Here are some points, each followed by its number:
[ 0.9  1.1 -0.7  0.   0.6 -0.6 -1.4  2.   0.  -0.6 -0.2  1.6 -0.6  0.2 -0.2  0.3] 0
[ 0.4 -0.2  0.  -0.5 -1.  -0.3 -0.1  0.  -0.1  0.5  0.2 -0.7 -0.2 -0.1 -0.7  1. ] 1
[ 0.1  0.1  0.7  0.4  0.8 -0.1 -0.2 -0.1  0.3  0.5 -0.2 -0.2 -0.4  1.1 -0.6 -1.8] 2
[-0.5 -1.5  0.6 -0.1 -0.4  0.7  0.3 -1.  -1.8  1.1 -2.2 -0.4 -0.9  0.7 -0.2 -0.6] 3
[ 0.2 -1.2  0.5  1.2  0.7  1.1  0.1 -0.9  0.2 -0.5 -0.3 -1.2  0.   1.8  0.6  0.2] 4
[-0.1  2.8 -1.   1.3  0.6  1.5  0.7  0.2 -0.3  1.6  0.9 -1.5  1.8 -2.2  0.8  0.9] 5
[ 0.3  0.6 -0.5  0.3  0.4 -1.7 -0.7  0.6  0.6  0.2 -0.3  0.6  0.6 -1.6  0.   0.1] 6
[ 0.1 -0.4 -0.1  0.4 -0.1  1.3  1.6 -0.9 -0.9  0.3  0.9 -0.3 -0.5 -0.6 -0.3  1.5] 7
[ 0.3  0.3 -0.3  0.2 -0.9 -0.5  0.7 -1.7 -0.3  1.3 -0.6  1.5 -1.1 -0.4 -1.  -2.2] 8
[ 0.5 -0.2  0.5 -0.9 -0.3  1.   0.5 -1.3 -1.8  0.2  0.7  0.6  0.3  0.2  0.1 -1.6] 9
[-0.4 -1.4  1.9 -1.8 -2.   3.3  2.4  0.5 -3.1  0.  -2.   0.6 -2.   0.4  0.3 -1.4] 10
[-0.1  0.1  0.2 -0.5  1.7  1.4  1.3 -0.5  0.6 -0.4 -2.1 -0.8  0.3  1.7  1.3 -0.2] 11
[ 0.6  0.   0.9 -0.9  2.3  0.3  0.8  0.2  0.3  2.1 -1.8  2.3  0.   0.4 -0.2 -1.7] 12
[-0.8 -0.6  0.1 -1.2  2.   0.8 -0.8  0.5  0.5  1.9 -1.1  1.7  0.1  1.8 -0.2 -2.8] 13
[ 0.4  0.1  0.1 -0.5  1.2 -0.7 -0.6 -0.2 -0.7 -0.5 -0.1  0.1  0.3  1.  -1.  -0.8] 14
[-0.4  1.6 -0.2  0.4 -1.6  1.2  1.6 -0.5  0.6  0.7  2.9 -1.5  0.8 -1.8 -0.1  3.8] 15
[ 0.6  0.  -0.4  0.  -1.6  0.5  0.2  0.4 -1.1 -1.  -0.7  0.8 -1.5  1.1  2.2 -0.3] 16
[-1.2 -0.6 -0.2  0.5 -1.4 -1.6  0.2 -0.4 -0.4 -0.9 -0.3 -0.1 -0.5  0.  -0.6  0.6] 17
[-0.1 -0.4  0.3 -1.1 -0.7  1.2 -0.1 -1.  -0.9  1.6 -2.5  0.7 -0.4  1.4  0.2 -2. ] 18
[-0.7 -1.   0.6  0.2  0.1  0.8 -0.5 -0.4  1.3  0.  -0.8  0.5  0.3  0.   0.6 -0.2] 19
[-0.1  0.6 -1.1 -0.9 -0.2  0.5  1.6 -1.6 -0.6  1.9 -2.7 -0.9 -0.6  0.7  1.7 -0.4] 20
[-0.1 -0.8 -0.5 -1.5  1.7  0.9  1.6 -1.9 -0.3  1.3 -0.7 -0.2 -1.2  1.4  0.5 -2. ] 21
[ 0.4 -0.6  1.  -0.9  0.4  2.2 -0.4 -0.3  0.5 -0.5 -1.4 -3.2 -1.2 -0.1  0.2 -0.4] 22
[-1.   0.3 -1.6 -0.4  2.   1.4 -1.  -0.1  1.5 -0.5  1.4 -1.9  1.  -1.3 -0.7  0.6] 23
[ 1.1 -1.3 -1.1 -1.  -0.7  0.4  0.5 -0.5 -0.2 -1.5  0.2 -0.3 -1.1 -0.3  0.6  1.2] 24
[ 0.2  0.1 -0.2  1.5 -1.5 -1.  -0.2 -0.2  1.6 -0.4  0.9  0.5 -1.6 -0.2  0.2 -0.7] 25
[-1.   1.3  0.7 -0.4  1.1  0.1 -0.4  0.1 -0.1 -0.7 -0.5  1.   0.8  0.8  0.2 -1. ] 26
[-1.1  0.5  0.7 -1.2 -0.3  0.  -0.4 -0.7 -0.7  0.6 -0.9  0.   0.  -0.7  0.9 -0.3] 27
[-0.6  0.3 -0.4 -0.1 -2.3  0.2 -0.4  0.3  0.4 -0.9 -0.5  1.1 -0.2  0.2 -0.6  0.9] 28
[-0.4  1.9 -0.2  0.9 -1.   2.   1.9  0.5 -0.1 -0.9  3.7 -1.4  1.2 -2.9  0.   2.1] 29
[-1.6 -0.2 -0.9 -0.2 -0.5 -0.3  2.4 -0.2 -2.2  0.7  1.2 -1.5  0.1 -0.9  0.3  2.5] 30
[ 0.7  0.9  1.5 -0.5 -0.9 -0.5  0.1 -0.6 -0.4 -0.4  0.1 -0.6  1.5  0.8 -0.5 -0.8] 31
[ 0.4  0.7 -0.4 -0.5  0.8  0.6 -1.4 -0.2  0.8  0.2  0.5 -1.7  0.4 -2.  -0.3  0.2] 32
[-0.7 -0.1 -0.5  0.4 -0.3  1.7 -0.5  0.8  0.   0.9  0.6 -0.8  0.7  0.2  0.7  0.4] 33
[-1.5  1.6 -1.4  0.6  0.1 -1.2 -0.6 -0.8 -0.2  0.   1.1 -1.   0.8 -0.6 -0.6  0. ] 34
[ 0.3 -0.1 -0.3  2.5 -1.  -0.3  1.6 -0.7 -1.6  1.5 -0.1  0.7 -1.3  0.5 -0.5  0.6] 35
[-0.5  0.2 -0.2 -0.2 -0.2 -1.3  0.5  0.8 -0.5 -0.3 -2.9  1.2 -0.4  2.7 -0.9 -1.8] 36
[-2.5  0.8 -0.8  1.5  0.2  2.8  0.  -0.4 -0.4  0.2  2.  -0.7 -0.5 -2.7 -0.2  2.2] 37
[-0.3 -0.8  0.3  0.1 -0.3 -0.9  0.6  0.6  0.  -2.  -0.3  0.7 -1.2  0.6 -0.5 -0.2] 38
[ 1.6 -0.3  1.4  0.6 -1.4 -2.3 -3.3 -0.4  1.9 -1.8 -0.3  1.2 -1.2  1.5  0.4 -1.9] 39
[ 0.4 -0.1  0.6 -0.7 -2.4  0.  -1.  -0.9 -0.2  0.1 -1.1  1.7 -2.   2.2  0.1 -3. ] 40
[ 0.2  0.4  1.2  0.  -1.1  0.6  0.5 -0.5  0.8 -1.2  2.  -1.7  0.4 -2.3  0.2  2. ] 41
[-0.4 -0.4 -0.3  0.  -0.4 -2.4  1.1  1.1 -1.2  0.  -0.6  0.4 -0.8 -0.1  0.2  0.2] 42
[ 0.1  2.7 -0.1 -0.2  0.   0.7  0.9 -0.1 -0.9  2.1 -0.2 -0.2 -0.5 -1.  -0.1  0.4] 43
[ 1.3 -0.5 -0.4  0.6  0.1 -0.2 -1.2  1.3  1.1 -0.3  0.2 -0.1  0.6  1.   0.7 -1.3] 44
[ 0.   0.2 -2.5  0.6  0.8  0.2  0.5 -0.3 -0.8 -0.3 -0.3  0.1  0.4  0.2  0.7  0.7] 45
[-0.9  0.  -0.6  0.3 -0.9  3.   1.7 -1.4 -1.7  1.8 -0.8 -1.1 -1.3  0.  -1.1 -0.4] 46
[ 0.3 -0.7 -1.2 -1.2  1.4 -1.  -1.4 -1.   1.6  0.5 -1.1  1.2  0.6  1.1 -0.1 -2.7] 47
[-0.1 -1.4  0.5 -0.7 -1.   1.6  1.  -0.4 -1.9  1.1  0.4 -0.9 -1.   1.6  0.3  0.4] 48
[ 0.5  1.3  0.7  0.   0.3 -0.4  0.8  0.4  0.8  0.  -0.8 -0.8  0.4 -0.8 -0.2  0.6] 49
[-1.3  0.4  0.4  0.2  0.9 -0.7 -0.7 -0.4 -0.1 -0.7  1.5 -1.3  0.6  0.   1.   1.2] 50
[ 0.1 -1.4  0.8  0.4  1.1  1.2 -1.5  0.6 -0.4  1.1  0.4 -0.1 -0.8  0.  -0.1 -2.2] 51
[-0.1  0.7  0.9  0.6 -0.8 -0.1 -0.8  0.6  0.9  0.1  0.2  0.4 -0.8  1.1  0.4 -0.2] 52
[ 0.1  0.9  0.1 -0.4  0.4 -0.1  0.6  0.4  0.   0.3  0.1 -0.7  0.8  0.3  0.5  0. ] 53
[ 0.7 -0.5  0.2  2.2 -0.4 -0.7 -0.3  0.9 -0.9 -2.3  0.4  0.2  0.7 -0.2  1.   2. ] 54
[-0.9 -0.5  0.4  0.1 -0.4  2.1  0.5 -0.3 -0.4  0.7  0.2 -1.   0.3  0.4  0.   2. ] 55
[-1.3  1.6  0.4  0.6  0.6  2.   1.   0.1 -0.2  1.   1.9 -1.4  1.1 -1.7 -0.5  1.9] 56
[-0.1 -0.3  0.1 -1.  -0.9 -1.8 -1.2  0.4  0.1 -0.6 -1.6  1.1 -0.3  1.3  1.5 -0.8] 57
[-0.2 -0.5  1.1 -2.6 -0.3 -0.1 -0.7 -0.2 -0.5  0.  -1.2  0.5 -2.2  1.5 -0.3 -2.3] 58
[-0.4  1.4  0.7  0.  -0.3  0.2 -1.6  0.8  1.4  0.2  0.9  0.7 -0.4 -0.8 -0.3  0.7] 59
[ 1.3 -1.4  0.2 -0.9  0.8  0.7 -1.   0.6  0.4  0.   0.8 -1.4 -1.1 -0.9  0.2 -2.3] 60
[-0.8 -1.2  0.4 -0.5 -0.9  0.6  2.6  0.4 -1.3 -1.7  0.  -0.2 -0.4 -0.5  0.4  3.3] 61
[ 1.3 -0.2 -0.2 -0.5  0.2 -0.5 -1.4  1.8 -1.  -0.4 -1.4  0.7  0.2  0.8 -0.5 -0.4] 62
[-1.   1.  -1.8  0.4  1.8  1.4  1.6  1.2 -0.6 -0.1  1.5 -1.3  2.   0.1 -0.2  2.3] 63
[ 0.2 -1.6 -0.3 -1.2 -0.3  0.8  1.6 -1.2 -2.2  0.8 -3.4  0.4  0.9  0.9  0.4  0.1] 64
[ 0.4 -0.8 -0.5  0.2  0.3  0.4 -0.2  0.3 -0.3 -0.3  0.8  0.3  1.1 -0.3 -0.4  1.5] 65
[ 0.7  1.5 -1.6 -0.3  0.2 -0.7 -0.7 -0.2  0.6 -0.2  2.5 -1.   2.3 -0.2 -0.1  2. ] 66
[ 0.5 -0.7  0.6 -0.7 -0.9  0.2 -0.4  0.5  0.4  0.3 -0.6  0.2 -1.1 -0.2 -0.8  0. ] 67
[-0.7  0.5 -1.7  1.  -1.2 -1.1  0.9  0.1 -0.3 -1.6 -0.7  0.9 -0.1 -1.8 -0.9  1.9] 68
[ 0.5  0.3  1.5 -0.4 -0.5 -0.1 -0.1  0.2 -0.3  1.6 -2.6  1.9 -1.7  1.6 -0.3 -1.2] 69
[ 0.3  0.5 -0.8  1.3  0.3 -1.3 -0.3  2.   1.3 -0.9  1.3  0.2  1.2  0.9 -0.5 -0.3] 70
[ 0.7  1.3 -1.4  1.1  0.4  2.   0.6 -1.  -0.5  1.4  1.   0.7  0.8 -0.9  0.3  2. ] 71
[ 0.3 -0.5  1.  -1.5 -0.2  1.8 -0.1 -0.3 -1.3  0.4 -2.2  0.4 -1.5  1.7  1.3 -0.5] 72
[-0.4 -0.3  1.6  0.   0.1 -1.2  0.4  0.9  0.  -0.9 -1.2  1.2  0.2 -0.1 -0.1 -0.1] 73
[ 0.  -0.1  1.5  1.6 -0.7 -1.9 -2.8 -0.6  3.5 -1.9  0.6 -0.2  0.9  0.  -0.5 -1.3] 74
[ 0.3 -0.9  0.  -1.1  0.9 -1.1 -2.1  0.5  2.3  0.  -0.2  0.1  0.3  0.1 -0.5 -2. ] 75
[ 0.6 -1.3  0.8 -1.7  1.2  0.3  1.4  0.3  0.  -0.1 -1.9  2.  -1.5  3.1  0.9 -2.5] 76
[ 1.3 -0.2  0.1 -0.6 -0.8 -0.1  0.1  0.4 -1.1  0.8 -1.6  1.3  0.5 -0.1  0.7  0.1] 77
[-1.3 -0.2  0.6  0.3  0.4  0.9 -0.6  0.2  0.5  0.5  1.5  0.6 -0.5  1.3 -0.2 -0.6] 78
[-0.4 -1.3 -0.1  1.5 -0.7 -0.5 -0.7 -0.4  0.7 -0.2  1.5  0.2  0.6 -1.2  0.6  1.5] 79
[-0.3 -0.1  1.1  0.1  0.2 -0.8 -0.2  1.4 -0.9  0.6 -1.2 -0.3  0.2  1.4  0.6 -0.1] 80
[-0.9  1.  -0.3  0.8  0.8  0.9 -0.2  1.1  1.3 -0.4  2.1 -0.6  2.8 -2.9 -0.1  1.3] 81
[-0.5 -0.5 -1.   0.   0.5  1.1  2.   0.6  0.6  2.5  0.   0.2 -0.7  1.   0.6  0.2] 82
[-0.6  1.1 -1.6  1.8 -0.1  1.1  0.9 -0.6 -1.6  1.3  0.7 -1.2  0.9 -1.6  0.   1.7] 83
[ 0.5  0.2  0.4 -0.9  1.3  0.2 -0.9  0.3  1.5  1.3 -0.9  0.4  0.1  1.1  0.  -2.9] 84
[-0.1  1.3 -1.6 -0.3  0.8  1.8  0.8 -0.8  0.4  1.8  0.6 -1.2  1.8 -0.5 -0.8  0.3] 85
[ 0.3  1.1 -0.3  0.5  0.7 -1.2 -0.2 -0.3  0.1  0.3  0.2  1.2 -0.3  0.   0.9 -0.3] 86
[-0.5 -0.3 -1.8  0.3 -1.2 -0.8 -0.4  0.7 -1.9  0.4  0.1  0.5  0.7  0.4 -1.4  1.8] 87
[ 0.4  0.7  0.2  1.6 -0.6 -0.8  0.7 -0.6 -0.8 -1.1  1.9 -1.4 -0.3  0.1  0.   1.4] 88
[-1.4  2.2 -0.7  0.6 -0.2 -0.9 -0.5 -0.8  0.  -0.6  2.1 -0.9  0.7 -1.2 -0.8  1. ] 89
[ 0.7 -0.9  0.2  1.3  0.2 -2.7 -1.5  1.2  0.4 -3.   1.6  2.1  0.  -0.2  0.5 -0.5] 90
[ 1.5  0.3  1.3  0.8  0.2 -2.8 -4.7  1.6  4.3 -1.6  1.5  0.5 -0.4 -1.   2.2 -1.1] 91
[ 1.6 -0.6  0.5 -0.9  0.7 -2.  -2.  -0.9  3.4 -1.5 -1.3  1.4 -1.6 -0.6 -2.4 -2.6] 92
[-0.2  0.9 -0.7  0.9 -0.3  0.2  0.8 -0.3  0.3  1.4  0.9 -1.2  1.3 -1.  -0.5  2.4] 93
[ 0.1 -1.8  2.1  0.9  0.1  0.9  0.5 -0.6 -0.9  0.7  0.2 -0.1 -1.3  0.7  1.2  0.9] 94
[ 1.5  0.2  0.1  0.4 -0.9  0.5  1.5  1.3 -0.3 -0.3 -1.2  2.  -0.9  0.4  0.3 -0.2] 95
[ 0.7 -1.5 -1.6 -1.1  0.2 -0.7 -0.2 -1.9 -1.4  0.6 -1.5  2.4 -0.3  1.4 -0.3 -2.2] 96
[ 0.6  0.9 -1.1  1.3 -0.9  1.4  2.4 -0.2 -3.  -0.3  0.9 -0.2 -0.7 -1.6 -0.5  2.2] 97
[ 1.1  0.8  0.1 -0.8 -0.7 -2.  -1.5 -1.1  2.6 -1.2 -0.2  1.2  0.8 -0.8  1.  -1.7] 98
[ 1.7  0.7  0.4  1.2  0.6 -0.1 -1.6  0.3  3.  -0.4 -0.5  0.6  0.6  1.   0.4 -3.6] 99
[-1.9  2.1 -0.2 -0.5  2.   1.3 -0.8  0.7  0.5 -0.4  3.8 -2.2  1.5 -0.9 -0.8  1.4] 100
[ 0.2 -0.9 -0.8  0.5  1.4 -0.9  0.4  0.4 -1.   0.6  0.1  0.   0.   1.3 -0.4 -2.3] 101
[-1.1  0.7 -1.6  1.6 -0.1 -1.6  1.2  0.6 -1.  -0.6  0.3  0.2  0.2  0.8 -1.1  1.7] 102
[ 0.8  0.4  0.2  1.   0.4 -2.  -1.7  0.7 -0.2 -0.6  1.3  0.6 -0.6 -0.6  0.3 -0.2] 103
[ 0.3  1.3 -1.2  0.   0.2 -0.1 -0.7  1.1 -1.   0.1 -0.3  1.2  0.3 -0.3 -1.  -0.1] 104
[ 0.   0.3 -0.8  0.7 -0.8 -0.1  0.7  0.1  1.3 -0.9  2.2 -0.9  0.8 -0.7 -0.3 -0.2] 105
[ 0.7  0.6  0.  -1.6  0.3  0.6 -0.2 -0.7  0.8 -1.2  1.   0.1 -0.8 -0.1  0.2  0.5] 106
[ 0.2 -0.5 -0.8  1.2  1.3 -0.7  0.7  0.7 -2.  -0.4 -1.   0.2 -1.1  0.6 -0.5  2.3] 107
[ 1.1  0.1  0.3  1.1  0.4 -0.6 -0.1  0.7 -0.5  1.3 -1.2  0.8  2.   1.8  0.4 -1.5] 108
[ 0.9 -2.3  0.1 -0.6  0.3 -0.1  1.2  0.1 -0.7  1.  -1.1  2.4  0.3  0.9  1.2 -0.5] 109
[-0.5  0.3 -0.4 -0.9  0.6 -0.4 -1.2 -0.1 -0.5 -0.7  0.4 -0.8  1.1  0.2  0.6 -0.2] 110
[-1.5  0.6  1.5  0.7 -1.4  1.2  2.4 -1.3  0.3  0.   2.6 -2.1 -1.6 -3.5 -0.6  2.9] 111
[ 0.6  1.4 -1.6 -0.6  0.6 -0.2  0.2  0.8 -2.4  1.8 -0.2  0.5 -0.7  0.8 -0.1  0.4] 112
[ 0.8  0.7 -1.  -0.3  1.1  0.3 -0.6 -1.3  0.2  0.8  1.3  0.3  0.6  0.1 -0.3  1.3] 113
[-0.4 -0.6  0.3  0.   0.7 -0.9 -0.5  0.9  2.1 -0.7 -0.8 -0.6 -1.1  0.2 -0.2 -2.3] 114
[ 0.9 -0.7  0.5  1.   0.5 -0.5  0.3  0.5 -1.2 -0.8 -0.3 -0.2  0.   1.2 -0.3  0.1] 115
[ 2.3 -0.4  1.6  0.5  0.2 -0.8 -2.3 -0.5  1.9 -1.3 -0.6 -0.1  0.8 -0.6 -0.7 -2.5] 116
New points follow, each followed by the number of its nearest point above, looking only along the 4 directions in which the numbered points spread most.
[ 0.  -1.4  0.  -0.1  0.  -1.2  1.6  0.6 -0.6 -1.6 -0.5  1.7  0.1 -1.9 -0.8  1.1] >> 17
[-0.6  0.3 -0.4  0.2  1.3 -0.6  1.7  0.   0.6  0.3  1.3  0.8  1.1 -0.6  0.1 -0.1] >> 113
[-0.8  0.3 -0.5 -0.5  0.2 -1.4 -1.7  0.7  0.1 -0.4 -0.1  1.2  1.2  0.8  0.7 -0.6] >> 0
[-1.  -0.3  0.2 -0.1  0.7 -0.8 -0.6  0.2  0.8  0.7 -1.6 -0.8 -0.2 -0.1  0.9 -1.6] >> 2
[-0.6  0.3  0.3  0.7 -0.1  0.1  0.9 -0.9 -1.9 -0.4 -0.9  0.7  0.   1.5  0.8 -0.3] >> 77
[-0.1 -0.2  0.   0.5  0.2  0.8  0.8 -0.1 -1.8 -0.3 -0.3 -0.7  1.3 -0.3 -1.1  0.4] >> 43
[-1.  -1.4 -1.5 -0.6  1.   1.1  0.7 -0.6 -1.5  0.8  0.6 -0.7  0.3 -1.   0.3  0.9] >> 43
[-2.3  0.8 -0.8 -0.5 -0.1  1.7  0.1 -1.6  1.2  0.7  0.6 -0.8  1.2 -1.  -1.7  1.6] >> 56
[ 1.  -0.1 -0.8 -0.4 -1.  -1.3 -1.7  1.4  2.4 -1.3  0.3  0.   0.7  0.6 -0.1 -1.2] >> 98
[ 1.3 -1.4  0.4 -0.6 -1.4  1.   0.9 -1.3 -0.5 -0.4 -1.6 -1.2 -1.6 -0.6 -0.8 -1.7] >> 94
[-0.5  0.7  0.6  0.7 -0.6  1.5  0.7 -0.6 -0.9  0.4  1.3 -1.9  0.4 -2.6  1.1  2.6] >> 37
[-0.6  0.6  1.7 -0.9 -0.3  1.   0.3 -0.6 -1.2  0.9  0.5 -0.8  0.  -0.8  0.5  0.3] >> 55
[-0.5  0.9  2.9  0.9  0.4 -2.5 -1.6  1.6  1.7  0.2 -0.6  0.2 -0.4  0.5  0.3 -1.3] >> 98
[ 0.6 -0.6  0.1  0.6  0.9 -0.2 -0.4  0.2  0.6 -0.1 -1.2  1.6 -0.1  2.   1.  -0.7] >> 62
[-1.  -0.8 -0.4 -0.7  0.  -0.7  3.6  0.8 -3.3 -0.2  0.3 -0.4 -0.1 -0.8 -0.5  1.9] >> 97
[ 0.2  1.1 -0.1  0.3  0.  -1.2 -1.3 -0.2  0.4 -1.1  1.5 -0.1  0.5 -1.3  0.2 -0.5] >> 59
[ 0.8 -0.9  1.5  0.1 -0.4  0.7  0.6 -0.4  0.5 -2.3 -1.8  0.1  0.3  0.2  0.3  1.5] >> 24
[ 0.5 -0.3  0.2  0.9 -0.1  0.2  0.5 -0.7 -0.3 -1.4 -0.5 -0.8 -1.2 -0.6 -1.   1.5] >> 24
[-1.   0.6  1.4 -0.2  1.3  1.3 -0.5 -0.5  1.2  1.6  0.1  1.9 -0.5 -0.6  0.1 -2.9] >> 51
[ 0.1  0.7  0.6 -0.1 -0.8  0.1  0.   0.1 -0.8  0.4  1.6 -1.1 -0.4 -2.2  0.8  1.5] >> 88
[ 0.   0.1 -1.6 -2.8  1.3  0.4  0.7  0.8  0.3  2.  -0.8 -0.9  0.3  2.7  1.3 -1.7] >> 12
[-0.1  0.4 -0.5  1.  -1.  -1.3  0.1 -0.2 -1.  -0.8 -0.9  0.3  0.4 -0.5 -1.3  1.6] >> 68
[-0.2 -0.8  0.9 -1.2 -0.3  0.1  0.9  0.7 -1.6 -0.8 -0.6 -0.4 -1.9  0.   0.1  0.1] >> 94
[ 1.1 -1.1  0.4  0.7  0.6 -0.1  1.4  0.6 -1.6 -0.1 -2.3  1.2  0.2  1.7 -0.3 -1.3] >> 109
[-0.9  0.1 -0.5  0.   0.6  1.4  0.   0.8 -1.7 -1.   0.6 -0.2 -0.4 -1.   0.5  1. ] >> 7
[ 0.4  0.1 -1.2  0.6 -2.2  0.4  0.   1.1 -1.4 -0.6  0.1 -0.7  0.8 -0.2 -1.   2.2] >> 68
[-0.1 -0.8 -0.1 -0.9 -0.6 -0.1  0.1 -0.1 -0.9  1.  -1.4  1.1 -1.6  1.1 -2.  -1.2] >> 109
[ 1.2 -0.7  0.3  0.8 -1.9 -1.4  1.5  0.4 -0.1 -0.6 -0.5 -0.1 -0.3  0.7 -1.1  1.7] >> 17
[ 0.  -1.6 -0.4 -0.2 -1.6 -1.  -0.1 -0.1  0.  -0.8 -1.4 -0.9 -0.4  0.1  0.1  0.2] >> 38
[ 0.8  0.3 -1.5  0.9 -0.1 -0.3 -0.2 -0.5 -0.2  0.8 -1.   1.6  0.5  0.   1.5  0.4] >> 104
[ 1.6 -1.1 -0.2 -2.3 -0.3  1.2 -1.   0.5  0.9 -0.8 -1.6  0.5 -0.9  2.3 -0.3 -3. ] >> 58
[ 0.1 -1.4  2.2 -0.9 -0.2  1.2 -1.5  0.  -0.2  1.2 -1.5  0.3 -0.1  1.1 -0.9 -1.4] >> 58
[ 0.2  1.1  2.3 -0.7  0.1  0.5  0.4  0.3 -0.1 -1.  -0.4  1.5 -0.5  0.7 -0.8 -1.3] >> 67
[-0.3  0.6  0.7  0.9 -0.8 -0.5 -2.4  0.5  1.9 -0.4  0.  -0.5  0.6 -0.2  0.5 -0.4] >> 59
[ 0.5 -0.6  0.   0.3 -0.8 -0.6 -0.3  0.5  0.4 -0.7  1.1  0.2  0.5 -0.6 -0.6  1.3] >> 79
[ 0.  -2.3  2.  -0.3  0.2 -0.8 -0.2 -0.9  0.5  0.7 -1.   0.  -2.   1.1  0.5 -0.5] >> 58
[ 0.4  0.2  0.2  1.2  0.3 -1.1 -1.6 -0.4  1.9 -0.2  1.6 -0.4 -1.1 -2.1 -1.5 -1.7] >> 59
[-0.7  1.9  0.  -0.2  0.4  0.9 -0.3 -0.7 -0.5  0.4  1.  -0.8  0.6 -1.5 -0.2  1.4] >> 93
[ 0.1 -0.5 -1.2  0.3  0.6  1.1  0.7  0.2  0.3 -0.2 -0.1  0.8  1.  -0.3  0.3  0. ] >> 53
[-1.6  1.8  1.  -0.4  1.2  0.9 -1.3  0.8  0.9  1.   0.2 -0.4  0.7 -0.9 -0.3 -0.2] >> 32
[-0.2  1.9 -0.1  1.1  0.1 -0.4 -3.5 -0.6  1.8 -1.1  1.1  0.6  0.2  1.   1.2 -1.1] >> 98
[ 0.  -0.5  1.3  0.1  0.  -0.4  1.1  0.4  2.2  0.3  1.1 -1.6 -0.8 -1.   0.3  0.7] >> 106
[-0.2 -1.  -1.1 -1.8  1.6  0.7 -0.1 -0.6 -0.6  2.1 -1.   0.9  0.5  1.7 -1.8 -1.5] >> 12
[ 1.7  0.7 -0.8  1.2  0.4 -1.1 -1.9  0.8  2.  -1.5  0.1 -0.6  0.2  0.3 -0.2 -1.3] >> 98
[ 1.9  0.9  0.9  1.5  0.7 -0.8 -2.  -0.6  0.8  0.6 -2.   2.7 -0.1  0.8 -0.4 -2.7] >> 47
[ 0.1 -1.   1.1 -0.6  0.9 -0.7  0.4 -0.1 -0.8 -0.5 -0.7 -0.5 -0.9  1.7 -1.  -0.6] >> 8
[ 0.5 -0.6 -2.5  1.5  1.  -0.2  1.6 -1.2 -1.7  2.8 -0.3 -0.2  0.2  0.9 -1.5  1.6] >> 112
[-0.8 -1.3 -0.6 -1.3 -0.8 -0.1  0.2 -0.9  0.4  1.3  0.3  1.3  2.  -1.3 -0.7  0.5] >> 53
[ 0.   0.9 -0.2 -0.3  0.9  0.1 -0.2 -0.6 -1.5  0.  -1.5  0.5  0.6 -0.4 -0.3 -2. ] >> 101
[-0.7 -1.2 -1.4 -0.3  0.2  1.4  0.7 -0.5 -0.6  0.1  3.  -1.5  0.5 -1.6  0.4  2.7] >> 37
[-0.7  0.3  0.   0.5 -0.9  1.4  1.6  1.1 -0.1  0.5  2.2 -1.9  0.8 -0.7  0.1  1.7] >> 37
[-0.3 -1.   0.7 -0.1  0.1 -0.7  0.9  0.  -0.7  1.2  1.1  0.   0.8  0.3 -1.4  1.6] >> 65
[ 1.3  0.5 -0.2  1.6  0.9  0.8 -0.4 -0.3  1.  -0.3 -0.2  1.2  0.3 -0.4 -0.5 -0.1] >> 110
[ 0.2  0.2  1.7 -1.  -0.3  0.1 -1.4 -0.4  1.4  1.4  1.6  0.1  1.  -0.6 -0.5 -1.6] >> 60
[-1.6  0.  -0.9  0.5  0.5  0.2  0.5 -0.2  0.6  0.5  3.6 -2.3  0.9 -3.1 -0.9  3.2] >> 29
[-0.2  0.1  0.6  1.5 -1.8 -2.  -0.1  0.2  0.9 -0.4  1.4 -0.1  0.8 -1.  -2.   0.2] >> 79
[-0.1  0.2  0.3  0.   0.9  0.4 -1.1  0.9  0.4  1.2  0.3  0.3  0.9  0.1  0.2  0.1] >> 110
[-0.6  0.8 -1.3  1.4  0.5  0.4  1.  -0.8 -0.7  2.3  1.3 -0.1  0.1 -1.1 -1.3  0.3] >> 71
[-1.   2.5 -0.8 -0.9  1.5  1.3 -0.2  0.1 -0.7  2.4  2.7 -0.4  1.6 -2.8  0.2  2.7] >> 5
[ 0.3 -0.9 -1.7  2.  -0.7 -1.1 -0.4  1.5  0.3  0.1 -0.3  0.   1.3  1.1  0.  -0.1] >> 0
[-0.6  3.1  0.9  0.1  0.9 -0.9 -1.  -0.5  2.8 -0.3  0.8  0.6 -0.4 -0.9  0.4 -2.4] >> 75
[ 0.1  0.2 -1.4 -0.3 -0.1  2.9  2.  -0.1 -2.   2.2 -0.6 -0.1  0.1  1.   0.6 -1.4] >> 20
[-0.7 -0.3 -0.1 -1.1  0.5  1.7 -0.2  0.5  1.2  1.   1.3 -1.7  0.7 -1.2  0.5 -0.6] >> 32
[-0.8 -0.3 -0.9 -1.6  1.1  0.4  0.2 -0.6 -0.2  2.2 -0.9  0.1  0.6  1.6 -0.5 -1.6] >> 12
